rotation steps, each row followed by its count of steps
The counts run from 0 to 465.
 17   5  -3   1   2 -14   6 -14  -3  20  -8  24   4  11  20  -8  -5   6  -2   3  -2 -24  34 -15  -4  -8   9  16   2  13 -12   3  16 -> 373
  0  14   4  -1   7 -10 -11 -24 -19   6  13  33   0  -8   5   3  18  -7 -10  18   1 -22  17 -17   5  10 -12  -4 -21   1   3  18   5 -> 74
 27   8  -4 -10   2  -5  14 -11 -26  12  11  12  -5  27  -4   0   7   4   1 -12   2   4   2   0   2  15  -6  21   0  34  -3  -1  17 -> 19
 19  14   1   1  -7 -14  -8 -15  -7   6   3  36 -12  11  22   4  12   4 -10  -1 -17 -23  13 -12 -12   3 -11  13  -3  -2   3   6  15 -> 363
 15   7   5  -5   4 -16  33  -9   8  19   4  29 -10   1  26 -12   8  11   1  14  15  -7  -5  13  -9   3  11  -6   2   3   5 -19 -14 -> 172
 23  -6   4  -9  -5 -27   3  -7  11   4   0  19 -21  -3  26   6  -4  14   2  10  -6 -14   3  11 -15  -4  10 -11 -25   2  17 -17   1 -> 182
 23  10   7  10  13  -8  21  -9  -7  22   6  29   4  19  28 -11   1   9  -7   3  21  -3  -6   7   0 -11  10   8   7   8  -4  -9  -5 -> 169
 27  19  12   6  11 -17 -25  -2   0  -6   3   7 -16   8   8  -5   2   4 -26  -6 -11   1  10 -21 -11 -17 -10   3   6  23   4  -7   7 -> 399
 15  15   8  -2   8 -12  15 -17  -8   5  19  14  -4  -3   8   6   7   3 -20  10  40  13 -16   5  -2   5  -7  -7   0  20  -9  -8 -14 -> 457
 18  13   4  -3   3 -10  20 -17  11   0  -8  17 -23   6  21   2   8  11 -12 -10  14 -14  -2   4   1   8   9  23  25   6  -4 -13 -12 -> 161
 11   3  -9 -19  -1 -14  14 -16 -23   8  -1  14 -12  19  10  -2  14  13   7  -3  -2  -6   5   5   8  31  -5  24  -2  23   0   4   4 -> 21
 23  14  11  -6  -2  10  17 -16  12  13 -10  32   0 -11   4  -5  -4  -6  -7  -2  20 -15   5 -19  -3   1  15  -4  16  18 -21  -6   2 -> 125
  3  -1   2  -7   7 -25  12  -5  10  21 -10  14  -5  -8  20 -17  -2   4  -1  17  -5 -18  39 -10   3  -3  18   5  -1   6   4  -5 -15 -> 380
  8 -11   1 -13   3 -25   2 -13 -12  12  20  15  -1  -9  -1   4   5  -4   6  17  -4 -16  24  -1   6  13   2   8 -39  -1  18  -1  -1 -> 37
 18  11   7 -13  -3   9  17 -21  17   8 -17  33 -11 -16   7  -1   4  -1  -6  -2  15 -23   6 -17   0  13  13   0  16  10 -17  -5  -1 -> 124
 10   8   4  -4   5  -4 -15 -23  -9   4   6  30   2 -11  -3   5   7  -8  -4   9   2 -28  22 -25   5   0  -1  -5 -23   4   0  13  15 -> 79
 26  19  15   0   3 -15 -14  -1   8  -7   8   2 -24  -2   0  -5   7   3 -25  -2  -9   4  11 -19 -18 -16 -10  -1  10  23   7 -15   2 -> 398
 19   0   8  -6  13 -15 -19  -5  -6  -7 -21  -3 -16   4  13   7  -8  15 -18  -6  11   5  -1 -11  18   4  14  12   0  39   1  -2 -10 -> 443
 17  -8   4 -16   3  -3  -9 -11  -3  -8   5  11 -18 -14 -16  27  -1  -9 -13 -11  -4 -16   6 -19  26  18  15  15 -11   3  10  -6 -13 -> 294
 20   6   7  -1 -18  -4   9  -3 -23  21  18  43  11   6  12  19   4 -18 -11   7   1  -3  -2 -10  -3  11  -6  -3 -15   3  -4   7   1 -> 319
 32  -1   8 -16   4 -12   3   1  -1  -5  30   3 -19   5 -16   8   6  -4 -10 -12  -7  13  -5   3  -2   9  -3  13  -9  17  20 -26  -6 -> 7
 29   0   5 -21   5 -14   2  -6  -4 -10  14   9 -30   9  -7   7  16   7  -3 -13 -14   0  -5   1   3  24  -4  19  -7  15  19 -16  -1 -> 11
 32  -5  -1   1   1 -24  -9  -5  -4   4  -8  -3 -14  11  17  15 -20  13  -6 -11  -5  -8  16   3  -4 -16  15  15 -12  23   8 -10  13 -> 191
 13  -7   2 -17 -14 -13   7  -4  -7  10  19   5  -3 -28 -16  29  -3 -20 -12  14  12   0  11 -13   3  12   5 -12 -19  10   3  -9 -15 -> 285
 23   6   9 -11  -1  -5   0  -2  -5   5   6  -5 -15  -7 -34  -8   2 -12  -4 -13 -16  -4  28 -13   1   4   5  13  -6  30  16  -9   4 -> 50
 19   8  -3  -3  23 -15  -9 -19 -19  -1  17  18 -19  14   9  -1  10  17  -3  11   1 -13  -5   0  -2 -10  -5 -12 -22  12  14  -9  17 -> 218
 23  23   9  -4 -14 -14   9  -7   2   7  16  28 -17   2   7  -2  18  -8 -16  -1 -15  -9  10  -9 -25   2 -17   2   8   2   6  -7   5 -> 360
 14   5  17  10  15 -26 -18   7  -3  12   7  11  -1   0  18 -11  -3  -3 -20  14 -13   1  24 -18   3 -23   7   0 -12   8  17  -6 -15 -> 389
  8  -1  -7  -7   5 -25   9  -5 -26  20   3 -16  -1  -5  -7   4 -14   0  -8  12  14  10  21  -5   6  -9  12  -4  -7  41  -1  -5  -2 -> 238
 17  -4   6 -11  -9 -11  -1  -4 -12   8  21   5   4 -19 -19  32 -10 -24 -16   7  14   2   9 -16   4   2   7  -6 -19  11   1  -4  -7 -> 286
  6   9  -1  -2  25 -31  18 -13 -10   3  18   3 -25   6   9 -10  19  14 -11  12  11  -2   2  13   3   0  -1   3   1   6  19 -15 -19 -> 209
  6   9  -3   5  27 -31   7 -13 -18   6  13   6 -18  13  18  -7  12  17 -11   9  10  -3   3  10  10  -3   1   9  -4   4  18 -10 -16 -> 208
 24   7  10  -2   8  13   3  -3 -24  10  -1  21  -2   9 -13   7   3 -11 -13 -19  -3   2  -3 -21  27  12  12  20  11  20   1   2 -11 -> 303
  6  18   5   6   5 -11   1  -6 -37  14   9   7   2  10  -5 -11  16 -10 -14   0  -2   7  17 -10   9   8 -10  12   5  33   5  15  -8 -> 62
  9   3  -1  -3  25 -19 -16 -11 -26  -3  26  -2 -14  -3 -10  15   5   0 -22   8   9   2   3 -15  20  -5  -1  -1 -16  10  16  -4  -8 -> 250
  0  -3  -4  -3  21 -29  -8  -9 -28   4  14 -10  -6  -3  -2  13  -2   3 -16  16  11   3  13  -9  24  -3   7   1 -17  15  14  -1 -17 -> 245
